Here is a table of points, one per row:
[-21  26   7  22  34 -30  -1   2 -13  -9  16 -11  39   5  26  23  27  39
   3  15  42  42  28 -10   4  -2 -28  23 -34 -40   1  21 -20 -12  10 -24
 -19 -45  18  30 -39 -26   2  26 -29]
[ 16 -27 -48  15 -19  -8 -23   7  23 -12  14 -37   3 -34  27 -10  -7  19
 -10  21 -34   8 -38  21  11  20 -13  42   9  12   3 -32 -12 -14  55 -17
   8  45  11   7 -29 -33  14   4  -5]
[ -7  16 -21   7  37   8 -33  42  23  42 -15  40 -36  -9  22  12 -23   4
  -2 -61 -20   3  11   5   4  24   8  16   6   2  29   0  10  13  26  13
  12 -24  15   4  12 -34   3 -37 -13]
[ -9  -1 -38 -37 -26 -24  12  56 -51   5 -19   4  -4  11  15  -7 -20  10
 -17  20  24 -10  38  18 -44 -42  27  -8  15 -12   2  -9 -33 -29  -9  -9
   5  32  -3  34  42   2  27   5   5]
[-50 -14  34 -16 -13 -31  -5   1   6  12 -38   9   3  13  13 -19  -8 -26
 -41 -20 -34   5 -27  44  12 -12   0 -13   1 -22 -13 -15  -5  14  16  -8
  16 -16  -4  -3 -15  -6 -54   6 -39]
[ 16 -55  -2  10   3  25 -64  19  19 -42 -10 -24  28  36   0  33   1 -48
 -16   3   0  11   9 -34  10 -16   9 -31 -13 -30  17 -14  -1  19 -23  18
 -32  10 -17 -13  11 -14  35  13   8]
[-12  -6   7   1  38  36 -31  24  44  35 -25   3  33 -12 -36 -28 -24   7
   7  34 -11 -33   6  16  -8  13 -42   2   0  15   4  19 -19 -23   9  21
   6 -15   8  23  21  38 -27  42 -12]
[ -4 -23  32 -44  17 -27  -3  -8  17   2 -14  20 -19 -28 -31 -23 -16  38
  -1 -21 -13  -8  13  -6   3  -6 -12 -10 -13   8 -36 -12  31 -15  10  19
 -74  21  -3  14 -25 -25  20 -21 -18]
[ 10  16 -21 -14 -22  17  31 -27   9  31  19  29   1  26 -19  26  26 -38
 -12  14 -30   4  -5 -23 -55 -21 -46 -18 -30 -28  16 -40  33 -44   1   0
  15  -4  31 -10 -30   7  15  -9  13]
[ -7 -20   5  36  -8 -15   1  -3  11  -6 -12  31 -33 -18 -33  12  -9 -35
  -2  18  36   1  21   2  13   8  -5 -20  38  26 -20  -7 -33  29 -18  -9
  18  17  68  17 -41  -4   1 -22 -33]
[ 35  11  26 -40  34  29 -32 -22 -28 -29  23  39  20 -36  33  24   7  13
  59  32  -4  24   4  50   0 -46  12  -8  12   4 -19 -31  31  25 -21  -2
  32 -28  17  11  11 -18 -18  17  -2]
[ 43 -17  36   4   5  -3 -23 -41 -45 -11  -7 -19 -18 -14 -36 -15  16  -8
 -21 -42 -40  10  30  24  -4   9  -7  52  20  -8  47  24 -25 -43 -48  -9
  19   3 -11  -8  -2  -2   2  11   6]
[ -7  13 -11  12  -5  36   1 -36  39  29  17 -23  20  10  20  23  25 -32
  -2 -13  20  11  23  11   3 -29  35  31  20 -17 -55  26  13 -30   3 -27
 -21  24 -13  12  23  20  -9 -44  25]
[ -5   3  -5  17 -51  -8   0   2  19  -4  23 -27 -17 -16 -42  -6 -12   5
  31  -6 -11 -14 -24  -3  12 -43   4 -19 -31   9 -25  29 -13 -21   0  10
  38 -58 -22   4  31 -40  30 -22 -42]
[-10 -28 -17  22  28  43  37  21 -19   8   8 -14 -18  34   1 -26  14  30
  -4  17 -57   5 -20  -8 -14  28  53  -8 -19   1 -24   5  -9  15 -44   5
 -20  -9  13  29 -18 -11 -21  -5   1]
[-14  30 -40  44  -1  -8 -11 -16   2 -57 -37  38 -25   7  -7  -5  48   3
  20   1   5 -21  11  -3 -22   5   9  21   0  11  -7 -39 -11   9  17  14
  -5 -18 -69  18 -15  33   1   2   5]
[ 29   9 -17 -26  -4 -30   3 -18  -2  25   7 -28 -17  -1   0 -39 -41 -48
 -18  44  18  -7   3 -12  -6   1   6  45 -15   9  13 -13  11  48   1  24
 -14 -43 -21  28 -18 -12 -34 -26  19]
[  7  21  15 -32 -36  33 -18 -22  -7 -12  27   3  17 -18   4  11  27  38
 -34  14  26  10  34 -42 -31  41  48 -12  10  -8  -1  10  -5   6  37  46
  24   7  13 -32   6 -24 -40  20 -36]
[  1  13  23  21  -9   4   6 -21  17  39 -24 -24 -54 -16  16  38 -20  26
  26  21  37   1 -33 -10  -4 -12  37 -38  15  -8  45 -22 -13 -40 -19 -22
 -36  -4 -13 -18  -9   2 -19  30  28]
[ 22  24 -17  15  47  18  49 -25 -24 -16   3 -38  -2  -6  11   3  11 -35
 -52 -17  27 -22  11  53  25  30  -8 -39 -12  34   5 -10  31 -19  -2  -2
 -10  -8  -2 -18  35 -10  30  26 -43]
[-12 -14  14  17  -1 -38  33  23   3   0  55  24  28  14  -3 -29   8 -24
  34   6 -20 -28  45  -4  47   0  33  -5  19   3  16  -9  -6 -20  36  -1
 -26 -18   7 -36   5 -10  -7  23  51]
[ -4 -14  10  19   0 -46  -5 -28   1 -16  17 -14 -26  43  29  -6 -18  -8
  38 -20  -6  37 -25 -20 -30  -3   7  19  -9  26  -7  20  17  -2  12  39
  -6  23  47  10  51  55   3  26 -12]
[-18  -8  -6 -43   2  -9 -15 -12  -2  18  -3  27  43  10  18  -9  -3   8
   1  -5   3  -4 -25 -24  -5  51  -4  14  -1  35 -14 -31 -48  -7 -37 -43
 -13 -36   3 -47  15  20  31 -30 -11]
[ 24  37  -3  15 -23  25   9  10 -37 -21 -69 -13  10 -13  19 -49  14 -18
  29  17 -15  19   4 -38  -8 -14 -14 -29  15  -4   6  45  18   3  25 -32
 -27   1  14 -26  15  -2   6 -21  16]
[-34   1 -40  31 -14 -12 -23  -7 -33  39  29   9  15 -15   7  -9 -29   3
  14  14  -3  22  23 -27  32   9 -10 -22 -11  -5  -2  18  56   7 -44 -21
  25  45 -41 -27 -10  16   2  25  -5]
[-24 -12  20 -21  41 -23  -3   2   2 -10 -11  -5 -12 -39   9  19  -3   4
 -51  -4 -15  -1 -20 -36  17  -1  -2 -21  -7  26 -33  25 -12  -8  18  16
  54 -17  -3  13 -18  19  17  -5  71]
[-15  18  12  15 -49   7   7  30 -15  22 -12 -23  19 -51 -19  15  12  12
   0 -49   0 -28  -6  20   7  -7  -4  29 -42  -6 -17 -38   5  54 -15  26
 -17   4  40  -4   2  29   5  18  36]
[  9  42  30 -33 -49  20  16  11  -4  -8   1  28   6  37  27  42  -9  -7
  10  10 -10 -11 -11   0  65  25 -33  18  -6  40  21  30 -19 -22 -17  31
 -10  32 -20  40 -19   5  -5  -6 -12]
[ 70 -24   4 -10  18   4  32  -1  27  14  -1  20  -7   9   8 -16   3  17
   5 -21  15 -29  -3 -21  21 -36  20  -4 -38 -30   8   8 -21  37  23 -32
  33  31 -17 -10 -16  43   3   7 -32]
[ -5 -20  18   0  20   8 -18   7 -29   3 -16  -2 -24  54 -40 -15  11  22
  24  -5  47  -8 -24  17  19  20 -38   3 -27 -17 -21 -24   5  -4  24  -3
  36  30   0 -15  20 -35 -36 -37  32]
[-45  10  30  11   6   5  24   3  44 -29  24 -23 -14  12  28  -6   9  35
 -22  31 -10 -19  16   1 -20 -32 -37  14  30  10  46  -3  19  43 -28  -5
  12  19  -4 -30  24  -1  19 -33   0]
[  9  -5   7   0  -3  -5  45   5  -4   2 -12 -29  35  17 -32  40 -37   0
  33  -8  -4  24  -7  22 -32  45   7 -16  64 -41 -12  14   6  28  24   9
   8  -6 -38   1 -22  24  37  -8   7]
[ 13  -3 -42 -19   1   0   3  22   8 -39  43  30   7 -13 -35  -5  17  -8
 -28 -40  37   4 -62  18 -21  -7 -12  -7  31   5  26  54  21   4 -21 -26
 -33   0  -4   2   2  -4 -31  25  20]
Along one direction, these points spread out more than along any other. Take the direction at right angles to it along which they spread out most. Then take the direction at right angles to both along which they spread out most. Go by this last direction. For each point below, how far along it does it lie, from 0 to 99? The average is 50, and the first point in the table lies past the average. One standard deviation of the points above along it is 16.
[ -7 -20   5  36  -8 -15   1  -3  11  -6 -12  31 -33 -18 -33  12  -9 -35
  -2  18  36   1  21   2  13   8  -5 -20  38  26 -20  -7 -33  29 -18  -9
  18  17  68  17 -41  -4   1 -22 -33] 53
[  9  -5   7   0  -3  -5  45   5  -4   2 -12 -29  35  17 -32  40 -37   0
  33  -8  -4  24  -7  22 -32  45   7 -16  64 -41 -12  14   6  28  24   9
   8  -6 -38   1 -22  24  37  -8   7] 55
[ -7  13 -11  12  -5  36   1 -36  39  29  17 -23  20  10  20  23  25 -32
  -2 -13  20  11  23  11   3 -29  35  31  20 -17 -55  26  13 -30   3 -27
 -21  24 -13  12  23  20  -9 -44  25] 57
[ 16 -55  -2  10   3  25 -64  19  19 -42 -10 -24  28  36   0  33   1 -48
 -16   3   0  11   9 -34  10 -16   9 -31 -13 -30  17 -14  -1  19 -23  18
 -32  10 -17 -13  11 -14  35  13   8] 46
[-15  18  12  15 -49   7   7  30 -15  22 -12 -23  19 -51 -19  15  12  12
   0 -49   0 -28  -6  20   7  -7  -4  29 -42  -6 -17 -38   5  54 -15  26
 -17   4  40  -4   2  29   5  18  36] 57
[ -5   3  -5  17 -51  -8   0   2  19  -4  23 -27 -17 -16 -42  -6 -12   5
  31  -6 -11 -14 -24  -3  12 -43   4 -19 -31   9 -25  29 -13 -21   0  10
  38 -58 -22   4  31 -40  30 -22 -42] 53
[ 22  24 -17  15  47  18  49 -25 -24 -16   3 -38  -2  -6  11   3  11 -35
 -52 -17  27 -22  11  53  25  30  -8 -39 -12  34   5 -10  31 -19  -2  -2
 -10  -8  -2 -18  35 -10  30  26 -43] 0
[  9  42  30 -33 -49  20  16  11  -4  -8   1  28   6  37  27  42  -9  -7
  10  10 -10 -11 -11   0  65  25 -33  18  -6  40  21  30 -19 -22 -17  31
 -10  32 -20  40 -19   5  -5  -6 -12] 42
[ 16 -27 -48  15 -19  -8 -23   7  23 -12  14 -37   3 -34  27 -10  -7  19
 -10  21 -34   8 -38  21  11  20 -13  42   9  12   3 -32 -12 -14  55 -17
   8  45  11   7 -29 -33  14   4  -5] 50
[-18  -8  -6 -43   2  -9 -15 -12  -2  18  -3  27  43  10  18  -9  -3   8
   1  -5   3  -4 -25 -24  -5  51  -4  14  -1  35 -14 -31 -48  -7 -37 -43
 -13 -36   3 -47  15  20  31 -30 -11] 49
[-12  -6   7   1  38  36 -31  24  44  35 -25   3  33 -12 -36 -28 -24   7
   7  34 -11 -33   6  16  -8  13 -42   2   0  15   4  19 -19 -23   9  21
   6 -15   8  23  21  38 -27  42 -12] 43
